In the data rows, zero lies at 4.5, halfway between 4 and 5.
Some points:
[4 1 5 4 5 8 8 4 5 5 4 6 4 3 9 4 4 4 6 7 7 5 4 5 4 3 4 4 9 8 3 6]
[4 4 4 4 4 3 6 8 5 5 6 7 4 3 3 4 9 7 5 4 5 4 5 6 0 4 6 5 1 5 3 2]
[4 3 4 4 9 4 4 5 4 5 4 4 4 7 2 8 3 6 4 3 4 1 7 8 4 5 4 3 5 8 7 5]
[4 3 4 3 2 8 7 5 9 7 4 0 5 3 4 4 8 3 4 4 4 4 4 2 4 6 6 4 5 3 5 5]
[3 7 7 7 4 5 4 5 5 2 5 1 6 4 3 5 4 3 6 4 3 4 5 9 4 3 4 4 3 4 5 6]
[4 6 4 2 9 3 5 3 5 6 6 6 6 2 4 3 9 5 5 3 6 2 5 3 7 2 4 6 4 4 3 6]
[3 6 3 5 5 9 6 4 4 4 4 3 6 4 1 9 5 5 5 7 8 5 3 6 4 4 3 6 8 3 3 5]
[5 5 4 2 6 8 7 5 3 4 3 2 5 3 3 3 3 5 4 5 2 4 8 3 4 5 3 6 3 9 5 5]
[4 7 8 5 3 5 4 3 5 7 5 3 4 4 3 4 7 7 6 4 4 5 6 3 5 7 8 4 6 3 5 4]
[4 3 5 3 6 9 4 3 5 3 5 3 4 3 7 6 3 6 6 4 4 3 4 2 5 7 6 4 4 3 5 5]
[6 4 7 4 3 3 6 2 5 5 9 7 5 4 5 4 3 2 6 3 4 3 6 8 4 4 4 8 7 2 5 3]
[4 2 5 4 9 5 3 4 4 4 4 5 4 5 4 8 4 4 6 6 7 6 4 5 2 5 6 1 3 3 5 1]
[8 6 8 4 4 3 6 4 4 3 3 4 4 3 4 3 4 5 4 5 4 3 8 5 5 4 5 5 5 7 8 4]
[5 5 7 8 3 5 2 4 4 2 2 6 7 6 7 4 3 5 7 4 5 4 5 3 7 8 7 3 5 3 4 5]
[4 4 5 4 3 3 3 8 4 3 4 4 2 4 6 8 5 3 1 4 4 2 2 4 8 6 5 5 3 4 5 4]
[3 3 3 7 4 4 3 3 9 6 2 4 3 4 4 4 5 8 3 4 4 4 4 6 8 7 3 5 5 4 3 5]
[7 8 5 4 5 4 3 4 8 8 2 5 4 4 5 4 2 4 1 6 3 4 7 9 7 4 4 4 4 4 3 2]
[3 4 4 4 4 3 2 8 3 6 4 5 5 5 8 8 4 3 6 4 3 6 8 3 3 4 4 5 7 3 4 4]
[4 6 3 7 4 3 5 4 4 3 4 4 3 3 4 3 4 4 6 4 4 3 9 2 5 3 6 5 4 7 6 5]
[2 4 4 1 2 3 4 2 5 3 3 5 2 6 3 4 5 5 5 3 7 8 4 4 4 4 4 4 3 3 6 7]
[4 2 3 7 4 3 5 2 6 3 8 5 7 5 2 5 3 6 6 4 3 5 4 3 8 6 4 5 5 3 5 3]
[5 3 2 9 4 4 4 2 2 7 6 5 6 2 4 4 3 7 4 3 4 3 4 3 8 3 6 4 4 4 3 4]
[4 3 9 6 3 4 4 4 5 3 5 4 6 5 7 5 8 7 1 5 3 4 3 4 4 3 4 5 6 9 7 3]
[5 6 2 6 6 3 4 4 2 3 4 3 3 5 3 2 4 4 8 8 7 4 4 5 3 4 3 4 5 2 3 3]
[7 6 7 5 4 6 3 4 5 5 9 6 4 5 4 3 4 5 2 3 9 5 5 3 3 4 2 0 3 3 1 6]
[4 5 3 4 5 6 6 7 6 4 4 5 8 6 7 3 4 3 6 6 8 3 3 5 4 4 3 4 5 9 6 4]
[5 2 3 7 6 3 3 4 3 4 3 4 3 5 4 2 3 5 3 5 3 4 8 4 4 5 2 2 4 4 8 5]
[3 3 5 3 9 3 4 3 5 8 4 4 3 6 4 3 6 2 5 3 3 4 3 4 2 7 7 3 5 5 3 5]
[5 3 4 4 4 3 5 8 3 9 4 3 5 4 4 3 3 4 7 7 7 4 5 5 8 4 5 4 3 4 5 4]
[6 3 4 4 4 4 5 8 3 4 6 6 3 7 4 3 6 1 4 5 2 6 3 4 7 5 3 2 5 4 4 4]
[6 2 4 4 2 2 8 2 4 4 4 4 6 4 2 8 4 4 3 7 7 6 3 3 4 2 5 4 2 4 4 7]
[1 3 3 1 2 3 4 2 3 3 3 3 3 4 4 2 2 3 4 2 3 2 3 9 3 3 3 2 3 4 3 4]
[6 6 3 4 4 2 5 8 4 3 3 3 5 4 8 5 5 1 3 3 4 3 3 3 7 7 5 5 3 4 4 5]
[6 6 7 6 5 4 4 5 3 4 3 7 6 8 7 4 3 6 5 5 3 3 3 3 4 3 4 4 4 4 5 9]
[3 5 2 7 6 2 4 4 5 5 6 8 5 4 4 5 8 2 5 4 2 5 2 5 3 4 3 4 5 7 7 6]
[4 5 4 4 4 4 8 7 4 5 7 6 4 4 3 4 4 9 4 3 4 4 4 5 3 9 3 4 4 4 5 4]
[7 6 2 3 3 4 2 3 3 4 3 3 5 7 8 4 8 8 3 3 5 3 5 5 2 4 4 6 3 4 2 3]
[3 5 3 9 4 3 5 4 5 4 5 5 4 5 8 7 4 4 7 7 5 4 3 5 4 3 4 4 3 5 7 6]
[4 6 5 7 5 5 3 4 3 9 5 4 3 5 4 5 4 7 6 4 2 5 3 4 3 2 6 4 4 4 6 8]
[5 4 7 7 3 5 6 4 5 1 4 4 3 3 4 4 4 3 6 3 4 3 5 7 4 2 5 2 4 4 3 6]
[8 4 4 3 3 3 5 2 3 4 5 4 2 4 8 6 4 7 6 6 2 4 3 4 3 3 3 5 6 3 5 2]
[7 7 2 4 3 4 3 3 3 5 4 5 5 3 4 9 4 3 4 3 8 6 3 5 5 5 5 2 9 9 5 3]
[4 3 4 4 2 4 5 8 7 2 4 6 4 4 2 8 4 4 6 3 5 4 7 1 3 3 4 6 7 3 4 3]
[3 4 3 2 2 3 3 3 3 4 2 5 3 2 4 3 4 4 3 7 7 5 3 4 4 5 2 3 4 4 8 6]
[3 6 3 7 6 4 3 4 3 4 4 3 3 4 3 2 4 4 3 7 8 5 3 6 4 5 3 9 4 3 3 4]
[4 4 4 4 4 4 5 8 3 4 3 4 4 5 2 5 3 5 3 5 3 6 6 4 4 3 5 7 8 4 4 4]
[5 5 3 6 5 7 7 6 3 6 5 5 2 7 9 6 3 3 5 1 5 6 6 5 3 4 3 7 5 4 2 5]
[6 5 2 5 4 5 7 7 8 8 0 5 5 2 4 3 2 6 6 4 4 4 3 4 3 8 6 3 4 4 4 5]
[5 5 4 3 4 2 5 2 3 6 5 5 7 9 6 3 4 5 2 5 6 8 4 7 5 5 6 6 8 8 4 5]
[4 6 5 8 4 5 4 4 4 3 4 3 4 2 4 3 4 5 3 6 3 4 8 7 4 3 5 3 4 4 5 6]
[4 5 3 4 5 7 7 4 5 2 4 6 6 7 5 3 3 7 4 3 4 4 3 3 7 1 5 3 3 3 5 2]
[4 3 3 4 5 7 7 6 6 4 6 7 8 6 5 3 3 4 3 4 4 3 8 6 3 3 4 3 4 4 7 7]
[4 3 4 3 3 5 4 7 5 6 7 1 5 3 4 4 5 2 3 5 3 3 3 3 7 3 4 4 3 4 5 2]
[5 1 4 7 5 2 6 2 6 2 3 4 6 6 8 4 9 1 5 4 5 5 5 4 5 7 6 6 4 3 5 4]
[7 6 7 6 4 4 4 4 3 6 6 7 4 3 3 4 8 4 2 5 4 2 3 4 3 3 4 3 5 3 4 8]
[3 9 8 6 4 2 7 4 3 3 4 4 8 5 6 4 3 5 4 5 3 4 3 3 2 7 5 4 3 4 3 2]
[6 7 7 5 4 5 5 4 7 9 7 3 4 5 5 4 4 3 4 2 7 7 5 3 4 4 3 6 3 5 9 6]
[4 6 3 4 4 7 4 6 5 3 6 7 6 5 3 4 8 4 3 5 4 4 5 4 5 8 6 6 4 4 4 5]
[4 5 3 1 2 4 2 2 7 5 8 6 4 4 3 4 3 5 8 6 3 3 2 2 4 3 5 7 4 9 7 5]
[2 4 4 3 4 4 2 9 6 3 5 3 6 7 7 4 4 8 6 4 4 2 3 5 3 2 4 6 7 3 5 5]
[3 3 3 3 1 3 3 2 4 6 4 4 5 6 5 9 4 4 3 6 2 6 9 3 3 3 4 4 2 5 3 7]
[4 4 7 7 4 6 3 3 5 9 2 5 4 5 3 5 5 2 3 4 3 2 2 3 2 4 4 7 6 3 4 2]
[4 3 5 4 4 8 7 4 3 3 3 6 1 5 5 8 3 6 7 6 7 4 4 5 8 7 7 7 3 4 4 5]
[9 4 5 4 4 4 2 4 4 4 5 8 8 5 3 4 3 6 5 6 3 4 3 4 3 4 3 7 5 3 4 3]
[4 2 4 8 5 6 1 4 5 3 4 3 4 5 3 3 4 5 4 3 5 8 3 5 4 4 5 5 5 9 4 3]
[4 5 4 4 9 4 2 4 6 3 6 4 3 5 7 7 3 4 3 8 8 5 4 5 4 7 8 4 3 3 4 5]
[5 5 4 3 8 7 4 4 4 4 4 4 3 4 8 6 9 5 5 5 2 6 4 6 7 3 3 3 4 4 4 4]
[4 2 6 4 7 3 5 3 4 4 4 2 7 1 4 2 4 5 3 5 5 8 4 3 4 3 4 7 8 3 3 6]
[4 6 4 3 4 4 6 8 6 2 4 4 2 4 3 3 4 5 4 4 4 8 3 5 4 3 6 4 9 5 4 5]
[3 5 6 7 3 5 4 3 4 3 5 4 2 5 3 4 4 3 4 5 4 2 8 3 5 5 3 4 9 9 2 3]
[6 4 3 3 9 5 4 4 6 2 4 4 3 4 4 1 3 3 3 3 5 5 5 1 4 2 6 6 5 2 4 4]
[6 7 8 4 4 3 5 3 9 6 3 4 2 7 3 4 4 5 8 8 5 5 5 3 7 3 3 3 3 4 2 3]
[4 6 4 4 5 7 7 5 1 6 6 6 3 6 3 3 4 3 1 5 3 4 2 5 7 7 6 5 5 4 5 5]
[4 5 4 1 2 4 2 2 5 5 7 6 7 2 5 3 3 2 5 4 4 4 8 7 6 8 8 5 5 3 4 4]
[5 3 4 4 4 5 4 8 4 5 7 4 5 5 3 3 3 5 9 6 3 5 4 4 2 8 5 4 2 6 2 5]
[3 5 4 3 6 8 4 4 3 4 2 8 8 6 4 3 8 3 5 4 3 5 4 4 6 3 3 4 3 4 4 3]
[3 6 3 4 7 7 6 4 6 4 5 6 4 3 7 7 2 4 2 3 3 8 5 4 2 4 4 5 2 4 4 1]
[9 4 5 3 4 5 3 4 5 3 4 3 4 3 3 6 3 3 4 4 3 3 4 9 4 4 4 5 3 5 5 8]
[4 6 5 2 9 2 5 4 3 4 4 3 5 3 4 9 4 7 6 3 2 4 3 4 8 7 3 4 5 4 4 6]
[5 4 3 4 3 7 6 6 4 5 7 3 4 7 3 4 9 6 5 4 4 5 5 6 7 4 4 2 5 3 5 3]
[3 3 5 4 4 3 3 8 4 7 6 6 6 3 5 3 3 6 4 4 8 9 6 6 8 3 5 4 2 4 4 3]
[7 6 8 6 4 5 4 5 4 3 3 4 4 3 4 3 5 4 6 2 7 9 4 4 5 5 4 5 3 7 8 4]
There is one direction along which these points spread out most. How far along it is each point below, from 0 to 99? 50 is the average, and the first point above lies past it. One standard deviation of the points above along it is 16.
[5 5 7 8 3 5 2 4 4 2 2 6 7 6 7 4 3 5 7 4 5 4 5 3 7 8 7 3 5 3 4 5] 52
[4 2 4 8 5 6 1 4 5 3 4 3 4 5 3 3 4 5 4 3 5 8 3 5 4 4 5 5 5 9 4 3] 38
[6 7 8 4 4 3 5 3 9 6 3 4 2 7 3 4 4 5 8 8 5 5 5 3 7 3 3 3 3 4 2 3] 42
[4 3 3 4 5 7 7 6 6 4 6 7 8 6 5 3 3 4 3 4 4 3 8 6 3 3 4 3 4 4 7 7] 45
[5 5 4 3 8 7 4 4 4 4 4 4 3 4 8 6 9 5 5 5 2 6 4 6 7 3 3 3 4 4 4 4] 72
[2 4 4 1 2 3 4 2 5 3 3 5 2 6 3 4 5 5 5 3 7 8 4 4 4 4 4 4 3 3 6 7] 50
[6 4 7 4 3 3 6 2 5 5 9 7 5 4 5 4 3 2 6 3 4 3 6 8 4 4 4 8 7 2 5 3] 30
[4 4 4 4 4 3 6 8 5 5 6 7 4 3 3 4 9 7 5 4 5 4 5 6 0 4 6 5 1 5 3 2] 61
[4 3 9 6 3 4 4 4 5 3 5 4 6 5 7 5 8 7 1 5 3 4 3 4 4 3 4 5 6 9 7 3] 24
[3 3 5 3 9 3 4 3 5 8 4 4 3 6 4 3 6 2 5 3 3 4 3 4 2 7 7 3 5 5 3 5] 63
[3 6 3 7 6 4 3 4 3 4 4 3 3 4 3 2 4 4 3 7 8 5 3 6 4 5 3 9 4 3 3 4] 50
[4 3 4 4 9 4 4 5 4 5 4 4 4 7 2 8 3 6 4 3 4 1 7 8 4 5 4 3 5 8 7 5] 41
